50 stands for zero in the data rows.
Some points:
[24,40,43,55,37,31,40,70,53,54,55,30,46,42,43,76,43,34,54,47,37,57,50,52,61,69,
 49,36,39,48,58,25,51,47,75,53,70,70,54,83,57,39,53,39,35,69,34,59,70,59,52,49,
 28,40,80,55,41,47,38,45,46,37,36,47]
[67,48,34,52,74,75,53,37,53,60,49,48,64,61,58,51,55,50,66,45,47,72,44,54,61,62,
 12,61,33,61,49,83,38,54,37,66,60,47,71,44,56,82,41,41,48,57,29,31,73,26,56,53,
 52,41,85,65,59,48,54,67,60,46,49,50]
[65,51,39,99,40,40,37,50,44,63,56,48,59,35,49,69,48,41,32,47,51,29,50,64,64,36,
 62,55,55,51,59,32,38,51,36,41,25,61,50,40,54,51,57,20,55,30,37,61,57,30,42,34,
 45,48,47,54,62,18,44,61,52,58,49,32]
[29,40,50,33,41,59,48,24,73,37,45,72,46,80,45,69,46,55,40,68,34,44,40,69,90,53,
 65,57,70,43,34,39,56,48,28,44,45,41,47,38,65,50,59,63,58,51,63,33,58,68,49,48,
 59,53,53,62,42,25,20,41,50,24,52,40]
[42,58,69,39,75,36,47,64,73,50,64,43,70,52,35,43,58,58,62,40,46,53,59,56,45,49,
 79,55,43,32,22,56,69,57,28,57,36,48,66,67,34,50,55,41,55,48,35,56,61,32,20,50,
 33,60,40,37,63,76,10,51,58,52,64,44]
[61,55,44,29,39,39,53,45,48,35,49,39,64,51,46,49,37,49,61,72,62,31,64,69,39,55,
 37,52,43,50,60,40,73,36,64,47,72,49,22,31,46,73,56,43,55,31,67,33,46,44,62,45,
 00,56,47,61,53,46,38,53,55,62,71,56]
[32,63,61,36,61,50,86,46,44,60,53,46,38,55,43,41,72,17,49,41,52,56,62,60,76,33,
 53,46,51,47,42,32,47,60,57,63,43,58,52,22,42,44,64,13,45,62,52,37,52,59,50,67,
 40,48,46,64,68,60,80,40,35,43,52,42]
[55,41,56,24,47,60,54,64,44,41,50,35,53,32,56,37,44,52,27,59,25,51,57,65,43,47,
 37,57,85,68,60,34,43,72,59,57,37,59,79,40,86,50,48,40,70,50,50,45,53,38,44,42,
 51,53,45,37,58,74,44,47,59,50,56,72]
[52,56,56,44,14,48,53,87,40,89,47,63,57,39,53,42,53,67,35,43,56,73,48,39,57,58,
 49,56,34,37,23,49,46,64,23,55,48,33,46,33,60,53,48,71,35,31,35,47,41,53,61,37,
 32,53,51,70,42,52,58,30,36,69,54,51]
[61,47,56,50,57,54,50,58,63,72,47,72,42,39,39,48,50,60,31,32,55,33,60,60,49,37,
 49,23,55,65,50,66,52,35,75,41,57,41,62,36,42,30,78,71,47,33,43,38,53,37,54,61,
 48,45,70,33,53,47,31,65,25,46,36,84]
[52,53,56,53,47,60,36,29,68,38,54,22,44,63,66,21,53,45,59,54,66,57,54,54,47,32,
 30,50,33,63,40,35,68,33,37,24,47,75,67,47,66,26,63,61,45,46,34,56,39,77,49,46,
 53,55,45,72,42,53,33,47,55,75,45,57]
[36,41,40,62,65,34,61,60,73,53,61,59,28,55,47,48,60,30,46,50,11,61,26,38,45,46,
 50,55,44,27,56,43,64,58,42,60,66,70,68,40,49,53,36,79,52,30,66,58,35,25,52,36,
 53,58,41,44,54,31,69,61,41,70,61,74]
[39,43,39,29,55,75,57,45,43,53,50,12,39,67,52,17,55,51,28,42,53,56,36,44,41,62,
 68,55,51,64,52,73,34,38,60,48,48,43,32,77,52,38,73,56,48,56,42,46,48,27,54,36,
 28,59,25,37,56,25,57,42,43,41,47,48]
[55,60,42,35,50,46,54,49,30,66,47,76,48,55,57,57,55,42,59,60,48,37,48,67,36,63,
 44,38,43,62,57,66,59,18,42,51,44,48,80,57,60,44,54,59,62,48,66,65,61,34,28,51,
 45,73,66,31,35,50,71,23,43,57,44,08]
[32,42,69,43,60,31,46,39,49,65,43,62,42,52,75,29,42,49,56,66,28,47,47,25,31,32,
 43,38,45,79,48,45,65,48,52,58,43,24,39,60,44,66,47,37,37,32,27,35,50,36,38,48,
 63,28,39,61,30,40,48,46,53,35,47,71]
[56,60,66,33,70,50,48,44,51,79,61,27,46,33,26,62,64,51,44,69,47,48,48,35,53,46,
 14,35,44,39,56,68,63,55,50,48,44,43,42,76,63,60,55,41,57,33,61,48,36,91,55,43,
 64,49,60,33,58,31,52,74,60,37,58,33]
[37,44,42,61,53,43,44,51,60,44,52,38,68,70,56,43,47,48,29,50,56,20,50,48,51,35,
 24,63,74,33,71,76,65,71,32,62,68,36,30,46,43,39,53,52,40,49,26,52,44,61,41,35,
 51,34,62,26,47,73,62,29,41,53,42,44]
[48,42,36,48,40,48,48,84,44,49,42,76,48,53,59,46,55,43,47,67,56,56,87,43,47,55,
 69,49,51,45,55,76,61,22,62,74,64,62,62,31,60,47,36,31,29,62,42,51,55,65,71,47,
 79,60,30,35,70,28,32,50,68,60,47,29]
[50,38,76,74,48,59,50,56,20,67,43,46,68,83,55,42,48,54,63,59,46,50,51,38,51,79,
 69,47,49,30,56,35,29,28,38,45,51,35,59,52,42,50,73,43,72,41,54,39,47,76,47,57,
 46,41,56,29,54,63,57,64,66,62,49,74]
[44,56,38,55,57,48,74,44,63,41,46,66,72,36,48,53,60,49,56,54,56,47,58,49,14,46,
 62,39,46,58,46,27,30,76,33,50,64,46,24,77,60,49,41,56,57,64,54,29,57,52,45,56,
 67,60,54,45,58,38,47,53,48,87,30,45]
[34,65,37,74,66,64,36,54,41,42,56,77,69,56,38,35,40,62,52,41,40,53,27,42,46,59,
 43,61,37,82,38,24,68,67,77,61,54,45,58,43,40,34,59,45,52,62,65,54,27,59,51,55,
 45,53,58,32,53,34,52,44,52,36,62,41]
[61,31,55,61,51,33,59,60,57,49,40,36,40,54,35,73,46,56,40,52,45,60,54,43,37,44,
 72,39,19,55,59,62,58,67,60,40,43,69,59,26,50,82,70,57,57,64,44,56,33,29,51,63,
 58,44,61,54,44,56,58,21,80,41,44,38]
[56,52,26,67,61,42,58,34,31,44,46,60,53,21,54,43,51,60,72,52,51,82,48,62,47,50,
 57,49,82,15,46,35,71,50,58,51,57,61,51,77,49,70,84,63,40,35,27,40,41,42,72,42,
 74,52,38,50,50,65,59,30,37,37,47,46]
[55,49,81,57,56,53,48,40,65,45,53,46,54,29,65,54,41,56,54,31,54,12,36,41,46,62,
 36,50,31,26,50,47,33,38,75,71,48,41,54,57,43,30,41,52,58,65,60,27,46,39,64,37,
 68,55,36,70,60,48,44,09,55,36,58,45]
[44,54,51,64,45,46,34,40,66,63,35,31,44,20,48,44,58,79,70,56,32,59,56,71,53,50,
 37,52,49,54,55,62,47,41,15,39,62,49,33,31,54,22,42,48,49,82,59,44,54,59,32,53,
 33,58,19,40,51,46,73,55,61,31,42,67]
[62,37,33,42,37,59,40,14,44,60,61,71,53,54,23,63,35,44,25,39,43,56,51,30,23,45,
 43,58,60,30,56,39,55,21,37,54,32,41,21,44,47,40,41,32,47,69,32,51,44,42,66,60,
 48,84,66,59,40,68,53,69,63,66,42,65]
[59,61,79,48,40,66,39,62,37,19,66,52,54,46,27,39,45,40,32,54,41,55,64,59,66,48,
 37,44,48,65,59,43,47,47,12,40,54,52,59,76,36,55,50,51,14,56,78,46,52,28,72,57,
 61,31,35,48,39,47,59,43,64,51,43,50]
[63,46,53,50,13,47,43,25,51,40,56,56,46,42,59,29,39,55,36,34,52,79,43,66,52,61,
 53,27,41,35,47,73,48,57,67,84,45,53,41,51,44,65,60,39,44,56,74,56,42,56,08,56,
 62,30,59,47,45,46,47,62,42,73,55,47]
[46,50,39,35,39,36,40,31,26,26,62,27,41,50,31,55,49,70,66,44,56,21,67,69,46,44,
 71,69,33,59,34,59,41,50,46,75,40,49,48,54,51,47,29,59,37,31,39,56,43,67,56,51,
 69,62,90,41,64,39,80,53,56,43,53,70]
[54,47,73,61,72,46,33,61,58,39,32,55,30,73,51,68,51,56,43,47,58,69,52,78,23,42,
 52,58,64,38,33,58,46,58,75,19,49,32,70,60,52,69,28,27,41,58,51,44,39,62,56,37,
 32,51,49,44,40,41,58,41,29,72,54,51]
[26,43,50,56,66,54,48,30,27,69,47,53,42,40,58,62,38,52,52,37,38,43,58,48,62,54,
 73,54,43,53,70,69,61,90,66,52,33,49,55,47,50,31,45,70,41,39,55,46,67,65,66,52,
 25,48,25,57,39,62,45,56,62,85,43,30]
[43,54,76,57,64,40,63,49,46,44,58,24,46,42,55,62,45,50,58,60,74,70,52,44,33,52,
 52,52,86,61,65,35,48,51,33,79,56,29,57,18,43,41,60,65,32,67,59,67,47,38,55,38,
 50,51,78,70,36,46,45,77,42,40,55,36]
[44,35,59,57,55,52,40,58,52,39,53,64,57,49,30,33,61,51,35,60,52,15,50,64,33,65,
 48,50,43,64,46,57,36,48,56,57,54,58,41,51,56,81,54,65,70,63,19,67,56,75,52,63,
 62,58,22,85,35,65,66,77,25,42,62,39]
[88,42,40,42,55,43,28,60,31,58,47,53,39,81,55,68,52,48,72,43,56,55,61,52,58,53,
 42,21,58,60,57,51,45,83,38,65,66,48,33,66,36,37,45,30,71,44,54,68,42,45,52,47,
 68,87,41,80,57,45,50,37,54,42,40,64]
[38,49,50,57,78,73,51,65,55,40,44,40,32,25,53,40,45,59,42,37,67,63,53,52,84,55,
 61,43,43,47,74,23,67,24,42,53,45,36,38,49,53,74,22,52,68,35,47,65,44,43,38,70,
 59,53,52,39,45,53,50,37,51,59,47,51]
[45,53,46,17,61,44,43,72,38,31,49,58,48,53,38,43,46,69,70,56,57,45,27,46,38,60,
 44,42,48,22,55,54,43,57,49,22,35,56,37,29,55,06,59,44,63,54,43,55,60,36,61,51,
 75,13,55,55,41,40,52,63,40,68,61,48]
[61,65,35,33,51,64,62,33,33,53,69,38,58,46,35,52,37,48,54,37,45,43,53,30,52,42,
 57,31,59,33,44,47,26,39,46,48,72,59,81,34,42,66,19,47,53,49,43,51,32,64,34,40,
 37,41,26,46,42,43,41,57,45,30,30,41]
[47,54,58,37,32,78,64,45,65,66,54,49,63,50,67,68,42,59,51,57,70,34,20,45,53,47,
 72,56,37,62,50,46,76,57,37,35,50,73,61,51,36,65,46,29,49,63,66,64,65,59,74,34,
 64,57,47,37,44,57,61,57,29,45,52,68]
[47,54,56,51,47,55,52,50,70,32,40,78,23,46,52,61,47,39,59,50,66,63,29,51,27,41,
 44,45,36,59,42,47,15,49,44,65,55,58,27,40,55,40,59,45,46,11,38,53,57,57,57,34,
 37,43,42,25,42,84,50,59,66,25,46,43]
[75,37,43,37,33,42,53,53,52,58,36,54,52,56,71,28,59,45,41,53,39,47,48,54,47,52,
 62,42,32,50,72,30,53,63,59,09,54,45,50,49,36,45,29,64,28,55,37,38,44,50,40,41,
 59,60,73,55,62,65,55,82,53,28,59,16]
[62,45,25,51,55,62,57,79,58,26,61,58,52,32,62,51,60,43,66,38,37,36,33,42,59,43,
 69,42,76,62,39,76,45,35,46,36,32,44,35,62,45,51,53,53,48,62,67,47,52,84,44,43,
 20,51,72,71,42,52,54,40,76,58,48,63]
[60,66,66,81,29,63,71,44,59,17,43,49,43,66,63,35,61,75,49,61,41,44,75,22,60,41,
 33,41,67,41,25,40,61,58,77,52,44,50,42,59,50,44,35,57,64,49,45,68,65,30,57,55,
 30,46,62,42,49,44,64,61,50,43,44,37]
[51,44,27,66,39,53,57,53,60,61,61,22,66,63,60,54,45,26,45,32,50,71,73,69,37,43,
 57,66,59,60,39,63,47,43,51,45,54,59,59,51,40,31,31,52,84,32,78,43,60,56,74,82,
 61,31,51,51,34,47,41,40,49,29,65,43]
[28,36,36,56,49,26,45,52,65,70,65,50,49,47,42,22,43,53,59,78,82,47,47,38,71,52,
 40,62,60,50,39,54,16,57,73,33,48,53,58,59,50,65,55,48,33,45,90,58,48,27,45,54,
 56,69,44,51,52,65,43,42,54,53,42,55]
[64,57,22,38,64,56,53,57,45,49,35,59,46,63,84,74,49,55,38,52,60,32,51,53,44,34,
 35,72,28,27,56,41,48,54,43,58,41,52,58,65,62,49,62,52,32,64,69,67,46,57,33,84,
 41,36,34,57,48,50,44,70,51,31,54,68]
[35,72,47,64,19,56,62,46,36,43,14,42,34,39,42,72,58,35,62,42,39,31,40,41,59,65,
 45,67,62,59,50,76,45,57,48,31,51,57,49,54,33,52,54,44,48,46,46,41,20,39,44,74,
 65,64,52,48,56,56,15,47,42,63,55,50]
[47,44,84,47,62,30,38,39,28,57,51,76,56,35,64,42,53,30,55,34,71,61,59,26,69,44,
 49,73,56,58,48,58,53,47,46,40,61,84,26,59,65,56,30,60,72,67,47,50,41,37,45,43,
 39,41,70,41,54,48,48,48,37,36,53,56]
[66,75,53,30,52,52,46,50,62,73,59,42,60,62,46,76,67,50,54,52,43,57,43,56,65,56,
 54,74,70,59,41,29,51,33,99,40,53,43,33,37,45,58,47,74,37,52,45,65,69,47,28,48,
 70,26,21,46,48,51,49,40,64,67,54,57]
[53,55,37,53,30,29,49,46,57,22,41,50,61,54,33,63,45,40,52,58,63,72,41,28,58,49,
 46,47,37,61,68,53,51,36,45,50,31,19,66,56,49,50,48,66,69,53,57,44,75,68,53,44,
 49,39,31,58,91,61,48,42,26,52,51,63]
These points spread out most along one direction. For each point below, how far along it does it lie, from 0 to 99? 50 is the average, and the first point above lies past it. One standard deviation of the points above along it is 16.
[88,42,40,42,55,43,28,60,31,58,47,53,39,81,55,68,52,48,72,43,56,55,61,52,58,53,
 42,21,58,60,57,51,45,83,38,65,66,48,33,66,36,37,45,30,71,44,54,68,42,45,52,47,
 68,87,41,80,57,45,50,37,54,42,40,64] 23
[24,40,43,55,37,31,40,70,53,54,55,30,46,42,43,76,43,34,54,47,37,57,50,52,61,69,
 49,36,39,48,58,25,51,47,75,53,70,70,54,83,57,39,53,39,35,69,34,59,70,59,52,49,
 28,40,80,55,41,47,38,45,46,37,36,47] 59
[56,52,26,67,61,42,58,34,31,44,46,60,53,21,54,43,51,60,72,52,51,82,48,62,47,50,
 57,49,82,15,46,35,71,50,58,51,57,61,51,77,49,70,84,63,40,35,27,40,41,42,72,42,
 74,52,38,50,50,65,59,30,37,37,47,46] 66
[28,36,36,56,49,26,45,52,65,70,65,50,49,47,42,22,43,53,59,78,82,47,47,38,71,52,
 40,62,60,50,39,54,16,57,73,33,48,53,58,59,50,65,55,48,33,45,90,58,48,27,45,54,
 56,69,44,51,52,65,43,42,54,53,42,55] 78
[55,60,42,35,50,46,54,49,30,66,47,76,48,55,57,57,55,42,59,60,48,37,48,67,36,63,
 44,38,43,62,57,66,59,18,42,51,44,48,80,57,60,44,54,59,62,48,66,65,61,34,28,51,
 45,73,66,31,35,50,71,23,43,57,44,08] 50
[47,54,58,37,32,78,64,45,65,66,54,49,63,50,67,68,42,59,51,57,70,34,20,45,53,47,
 72,56,37,62,50,46,76,57,37,35,50,73,61,51,36,65,46,29,49,63,66,64,65,59,74,34,
 64,57,47,37,44,57,61,57,29,45,52,68] 51
[75,37,43,37,33,42,53,53,52,58,36,54,52,56,71,28,59,45,41,53,39,47,48,54,47,52,
 62,42,32,50,72,30,53,63,59,09,54,45,50,49,36,45,29,64,28,55,37,38,44,50,40,41,
 59,60,73,55,62,65,55,82,53,28,59,16] 36
[51,44,27,66,39,53,57,53,60,61,61,22,66,63,60,54,45,26,45,32,50,71,73,69,37,43,
 57,66,59,60,39,63,47,43,51,45,54,59,59,51,40,31,31,52,84,32,78,43,60,56,74,82,
 61,31,51,51,34,47,41,40,49,29,65,43] 63
[50,38,76,74,48,59,50,56,20,67,43,46,68,83,55,42,48,54,63,59,46,50,51,38,51,79,
 69,47,49,30,56,35,29,28,38,45,51,35,59,52,42,50,73,43,72,41,54,39,47,76,47,57,
 46,41,56,29,54,63,57,64,66,62,49,74] 43
[62,37,33,42,37,59,40,14,44,60,61,71,53,54,23,63,35,44,25,39,43,56,51,30,23,45,
 43,58,60,30,56,39,55,21,37,54,32,41,21,44,47,40,41,32,47,69,32,51,44,42,66,60,
 48,84,66,59,40,68,53,69,63,66,42,65] 2
[44,35,59,57,55,52,40,58,52,39,53,64,57,49,30,33,61,51,35,60,52,15,50,64,33,65,
 48,50,43,64,46,57,36,48,56,57,54,58,41,51,56,81,54,65,70,63,19,67,56,75,52,63,
 62,58,22,85,35,65,66,77,25,42,62,39] 28
[61,31,55,61,51,33,59,60,57,49,40,36,40,54,35,73,46,56,40,52,45,60,54,43,37,44,
 72,39,19,55,59,62,58,67,60,40,43,69,59,26,50,82,70,57,57,64,44,56,33,29,51,63,
 58,44,61,54,44,56,58,21,80,41,44,38] 63
[64,57,22,38,64,56,53,57,45,49,35,59,46,63,84,74,49,55,38,52,60,32,51,53,44,34,
 35,72,28,27,56,41,48,54,43,58,41,52,58,65,62,49,62,52,32,64,69,67,46,57,33,84,
 41,36,34,57,48,50,44,70,51,31,54,68] 41
[39,43,39,29,55,75,57,45,43,53,50,12,39,67,52,17,55,51,28,42,53,56,36,44,41,62,
 68,55,51,64,52,73,34,38,60,48,48,43,32,77,52,38,73,56,48,56,42,46,48,27,54,36,
 28,59,25,37,56,25,57,42,43,41,47,48] 58
[54,47,73,61,72,46,33,61,58,39,32,55,30,73,51,68,51,56,43,47,58,69,52,78,23,42,
 52,58,64,38,33,58,46,58,75,19,49,32,70,60,52,69,28,27,41,58,51,44,39,62,56,37,
 32,51,49,44,40,41,58,41,29,72,54,51] 66
[60,66,66,81,29,63,71,44,59,17,43,49,43,66,63,35,61,75,49,61,41,44,75,22,60,41,
 33,41,67,41,25,40,61,58,77,52,44,50,42,59,50,44,35,57,64,49,45,68,65,30,57,55,
 30,46,62,42,49,44,64,61,50,43,44,37] 55
